Each row is where one point has got to under a steady rotation. How many ticks took it there?
The counts run from 0 to 445.
[  0   8   0 -19   8 -20  -7  -9 -10   1  -5  -5  11   3 -21 -16  -2  -1
   4  -9  -2   8  11   5  -1  -5   8   9   5  -4  -4 -13   7 -14 -12 -16
  -2   5  11 -21 -18   0   0  -8   7  18  -4  -3 -19 -10   5  12  -6  13
   0  18 -13  12   0   6 -15   8  -7  15  -2] | 37
[  5   4 -10 -12   7 -22   0 -20 -24   6   4  -6  15  11 -12 -13  -4  17
  -6  -5   1  -6  12  -6   4  -6   8   3  -4   0  -2  -1  16 -14 -13  -7
   9   2   7  -5 -12   3   7 -14   6  14  -9  -1 -20 -10   7   4  -8  20
   5  12 -21  12  -6   8 -10   2  -3  14   4] | 400
[  7  -1 -14 -17   4 -16   2 -10 -21   6  -8   6  19   7 -19  -8  -8   7
  -2   0   0   2   6   9  -6  -5  15   8  -3   0   7   7  13 -15 -10  -5
  -2   0  18 -12  -3   4   4 -11   2  16  -1  -4 -22  -6   0   5  -6  20
   8  19 -10  20   5  16   3   2  -7  11  15] | 182
[  3   9   0 -18  10 -14  -7 -10 -17   3  -3  -3  13   2 -19 -17  -6  -1
  -3 -12   0   5   7   4   0  -7  10  10   5  -2  -3 -14   7 -16 -10 -16
   3   7  14 -18 -16  -2   3  -2   7  14  -4   0 -18 -10   6   8 -11  16
  -1  18 -15  13   2  12 -17   5  -5  13   4] | 75
[-13  -8  -7  -7   4  -9   5 -14  -6  -4   2  -4   6   4  -7  -2  -6   9
  -6   0   8   1   3  -6   9  -4   7  14  12  -4   3   1  14 -13 -16  -8
  11  17  12 -11 -18  -4  -1 -14   5   5  -2   0 -26  -3   6   3  -1  26
   8  10 -16   4   4  19  -6  14  -7  25   8] | 297
[  3   2 -12 -13   6 -20   5 -16 -10   7  -9  -2   8  11 -20  -9   0  10
   3   0   3   5  14  -6  -8  -2  14  11  -5  -9   0  -1   5 -16 -10  -8
  -5   1   5 -17 -14   5   2 -16   3  22   1  -7 -18  -5  -1  10  -7  20
  10  14  -9  15   5   7   1   5  -4  19  10] | 9
[-19  -2  -2  -9  -1 -18  -5 -15 -10   2   2  -7   3   2 -12  -6  -9   5
 -11  -3   1  -2   2   2  14  -8   1  11  15   1   3 -12  19 -11 -15  -7
   4  12  10  -9 -16 -10   0 -14   8   8  -2   2 -20   0  15  13   2  11
   2  12 -20  -3  -1  10 -14  18  -6  21   2] | 314
[-22  -5  -9  -5  -2 -22  -7 -14  -3   8  -6  -9   7   0 -18  -6 -12   3
 -12   7  -1  -2   3  11   9  -5   5  14   9  -1   6  -3  13 -15 -10  -6
  -1  11   8 -11 -12  -9   0 -20   3  13   3   3 -24   4  15  12  10   9
   6  10  -9   0   6  12  -6  19 -10  21   3] | 261
[ -5  -4  -9 -13   6 -24  -3 -12 -15   5  12  -9  17   9 -20 -15  -8   6
  -8   4   1  -9   7   6   9   1  11   9   3  -3   3   1  10 -25  -6 -13
  10   7  11 -13 -14   1   1 -16  10  11  -7   2 -20  -6   3  10  -3  17
  14  11 -17  10   5  11  -8   1  -3   9  -1] | 249
[ 10   5  -9 -15   9 -23  -3 -16 -18   8 -12   1  16   7 -19 -14  -2  11
   1  -4   0   3  14   2  -8  -7  12   9  -7  -4   0  -3   6 -14  -8 -10
  -4  -1   9 -14 -11   3   5 -11   1  19  -5  -9 -21 -10   3   6  -5  16
   9  14 -10  17  -1  11  -3   4  -3  17   8] | 430
[ -4  -1  -4 -19   7 -21  -9  -7 -12  -3   5  -4  18   4 -18 -13  -7   0
  -2  -2  -1   2   7  12   8  -1   7   7   6  -2   2  -4  11 -21  -8 -15
   3   7  18 -19 -14   1  -2 -12  10  12  -5   0 -23  -8   2  13   0  11
  11  15 -15  10   3  13 -11   7  -5  12  -5] | 248
[ -1  -2 -13 -16   5 -25  -2 -13 -15  11  -4   1  17   5 -25  -9  -7   5
  -3   5   0  -2   6  14  -3  -2  14  10  -3  -2   7   4   8 -21  -4  -6
  -6  -3  15 -15  -5   1   3 -15   5  18  -1  -6 -20  -3   1  13  -1  13
  12  17  -8  16   5  12   3   1  -4  12   7] | 219
[ -2   1 -15  -4   3 -19   5 -22 -14  13 -16   0   7   6 -12  -2  -6  17
  -5   0   3   2  11  -5  -4 -11   9  11  -4  -3   2   2  12  -5 -16   1
  -4   4   3  -6 -11  -2   5 -19  -1  16   2  -8 -23  -2  11   3   0  19
   3  12  -8   9   0  13   3  14  -9  27  16] | 402
[-11  -2 -12  -7  -3 -17   1 -13 -15  10 -16  -1  12   1 -19   0 -13   4
  -9   0  -4   4   1  13   1 -13   6  14   5   3   7   2  18  -4 -15   2
  -6   6  12  -4  -1  -8   1 -15  -2  14   5  -1 -25   4  13   2   6  12
  -1  17  -7   9   1  11   1  19 -13  21  15] | 170
[ -6   2 -15   1   9 -18   8 -21 -12  13  -8  -9   5   8 -21 -10  -7  13
  -7   3   5  -2   9  -9  -3  -7  15  15  -2  -9   1  -1   5 -16 -11  -5
   3  11  -2  -8 -14  -3   4 -18   0  18   4   0 -19   2   7   4  -5  23
   5   9  -8   9   7   6  -4  11  -7  21  12] | 40
[ -8   2  -3 -14   3 -26  -6 -11  -9  -2   2 -12  14   8 -20 -11  -6   2
  -2  -5  -6   3  10   0  10  -5   3   8   7  -1  -4 -11  16  -9 -16 -13
   3   9   4 -11 -15  -3  -2 -13   6  14  -5   2 -22  -5  12   7   2  12
   0  13 -17   6  -5  -2 -17  14  -7  18  -8] | 6
[ -3   8  -8 -13   6 -25  -6 -16 -11  13  -8  -5   7   5 -28 -16  -4   3
  -1  -3   0   3  12   1  -3  -6  12   8  -3  -6  -1 -11   6 -19  -7 -11
  -8   0   4 -19 -13  -2   4 -15   5  23   0  -4 -14  -2   8  17  -6  11
   5  16  -9  10   4   3  -7   7  -4  14   4] | 30
[-13   6  -4  -8   3 -18  -9 -14 -22  13  -4  -7  10   1 -21 -14 -14  -1
 -16  -7  -7  -3   2   8   8 -13   5  14   8   2   1 -12  15 -12 -11  -9
   4   8   7  -8  -9 -13   6  -7   4  11  -4   6 -16   0  17   8  -3  12
  -7  16 -15   5  -2   4 -19  11  -7  12   5] | 104
[-14   7  -4  -6   4 -22  -9 -15  -9  14 -11 -10   4   1 -25 -14  -9   0
  -8  -4  -3   4   7   6   1 -11   8  13   4  -4  -1 -14   9 -13 -12  -9
  -6   6   2 -13 -14 -10   2 -13   3  18   2   1 -16   1  16  11   0   8
  -2  15  -9   3   2   3 -14  15 -10  19   2] | 51
[ -4  -2  -9  -7   5 -16   6 -13  -7  -7  -3 -11  11   9 -13  -4  -5  10
   2  -3   2   8  10  -7   5  -5   7  13   9  -3  -2   1  15  -9 -19  -6
   9  16   5  -9 -19   3  -3 -14   1  13   1   1 -28  -4   6  -4  -1  25
   3  10 -13  10   1   7 -12  17 -12  26   1] | 11
[  0   0 -11 -13   7 -25   3 -17 -16   4   7 -10  14  15 -18 -13  -5  13
  -4   0   0  -4  13  -8   5  -3  11   9  -4  -5  -2  -2  13 -20 -11  -8
   8   5   2  -8 -13   4   2 -15   5  16  -4   1 -19  -5   4   7  -8  22
   8  12 -17  10   2   1  -9   3  -2  13  -1] | 1
[ -7  -7  -9  -8   2 -16  -1  -8 -13  -4  -3  -7  19   5 -14   0 -12   5
  -4   1  -3   4   5  12   9  -8   2  12  10   5   4   8  21  -6 -17  -2
   9  15  14  -5 -10  -2  -4 -15   1   7  -1   2 -29  -2   9  -5   7  17
   3  13 -12  10   0  11  -8  17 -16  20   4] | 200
[ -1  -1  -7 -18   4 -24  -8 -10  -9   8  -5   0  14   4 -24 -11  -5   2
  -2   3   1   1   7  14  -1  -1  12   8   0  -5   6  -1   6 -20  -4 -10
  -6  -1  16 -20 -10   1   3 -15   7  18  -3  -6 -19  -5   0  17   0  12
  12  17  -9  13   6  15   1   4  -5  13   3] | 241
[ -5   2 -10 -15   3 -19  -2 -21 -17  15  -5   4   3   5 -16 -10  -2  11
  -7  -4   5  -6   7  -5  -1  -5  14   9  -3  -6   6  -8  13 -19  -6  -7
  -7  -4  12 -16 -11  -2   7 -12   9  17  -4  -3 -12  -3   5  21  -9  16
   9  16 -15   6   4  15   1   4   2  14  12] | 332
[ -6  -1  -5 -19   2 -22  -8  -6  -8   0 -11   0  19   0 -22  -6  -9  -3
   1  -1  -5   9   5  22   1  -7   4   9   8   2   3  -1  14  -9 -14  -8
  -8   4  16 -15  -7  -3  -5 -13   3  15   0  -3 -26  -3   6  10   9   7
   4  19  -8  13   2  11  -5  16 -12  17   2] | 209
[  7   8  -4 -21   6 -25  -8 -14 -18   8 -11   2  16   4 -18 -14   0   7
   2  -9  -3   4  14   6  -3  -7   7   5  -5   0  -2  -8  11 -12 -10 -10
  -9  -4  11 -16 -12   2   3 -12   5  19  -6  -8 -20  -9   5   9  -5  11
   3  17 -13  17  -4  10  -6   6  -4  17   5] | 414
[ -9   0  -6  -3   7 -10   5 -13 -10  -3  -4 -11   8   4 -14  -6  -7   7
  -4  -5   3   8   8  -5   5  -8   7  15   9  -3  -3  -4  11 -10 -18 -10
  13  19   3  -7 -22  -5  -1 -12  -1  11   2   4 -26  -4  10  -5  -3  23
  -1   9 -12   7   2   8 -16  17 -13  25   6] | 49
[ -7  -3  -7 -15   4 -27  -8 -10 -14   5   9  -9  19   7 -22 -13 -11   2
  -9   4  -6  -8   5  14  12  -3   6   6   5   1   2  -2  15 -22  -6 -12
   7   4  12 -10 -11  -1   1 -15   9  13  -4   4 -22  -4   7  12   2  10
   8  12 -16   8   1   6 -11   4  -6   9  -5] | 233
[  2  -1 -11  -8   6  -8   5 -13 -28   6   2  -2  16   6 -14  -7 -10   9
 -12  -6   4  -3   3  -3   4  -9  12  13   4   1   3   2  15 -11 -12  -5
  14  11  13  -4  -9  -2   5  -6   3   7  -4   3 -21  -6   5  -5 -11  29
   2  14 -16  14   2  15  -7   5  -7  14  13] | 130
[ -9  -6 -11  -8   4 -13   4 -18 -15   5  10  -5   4   8 -10  -7  -5  13
 -10   2   8  -7   5  -8   8  -2  12  11   5  -5   5  -2  14 -21 -12  -8
  14  12  12 -10 -16  -2   3 -15   8   9  -4   1 -20  -3   4  10  -8  27
  13   9 -19   3   5  17  -4   5  -2  16   8] | 303
[-12  -6 -14  -4  -2 -19   0 -12 -15   6  -6  -8  15   5 -19  -2 -16   6
 -12   4  -5  -2   2  12  10 -11   3  13   6   5   7   6  19  -7 -17   0
   5  10   9   0  -5  -6   0 -18   0   9   0   4 -27   3  15  -1   7  15
   0  13 -12   8  -1   8  -5  18 -15  18   7] | 185
[ -7  -1 -16  -6   2 -20   7 -19  -7   8 -14  -4   4  10 -18  -3  -4  13
   0   3   5   5  11  -7  -4  -6  12  13   0  -8   0   2   9 -10 -15   0
  -3   7   1 -10 -14   1  -1 -21  -1  20   4  -6 -22   2   7   4   0  22
   6  12  -7   9   4   6   1  17 -10  26  11] | 3
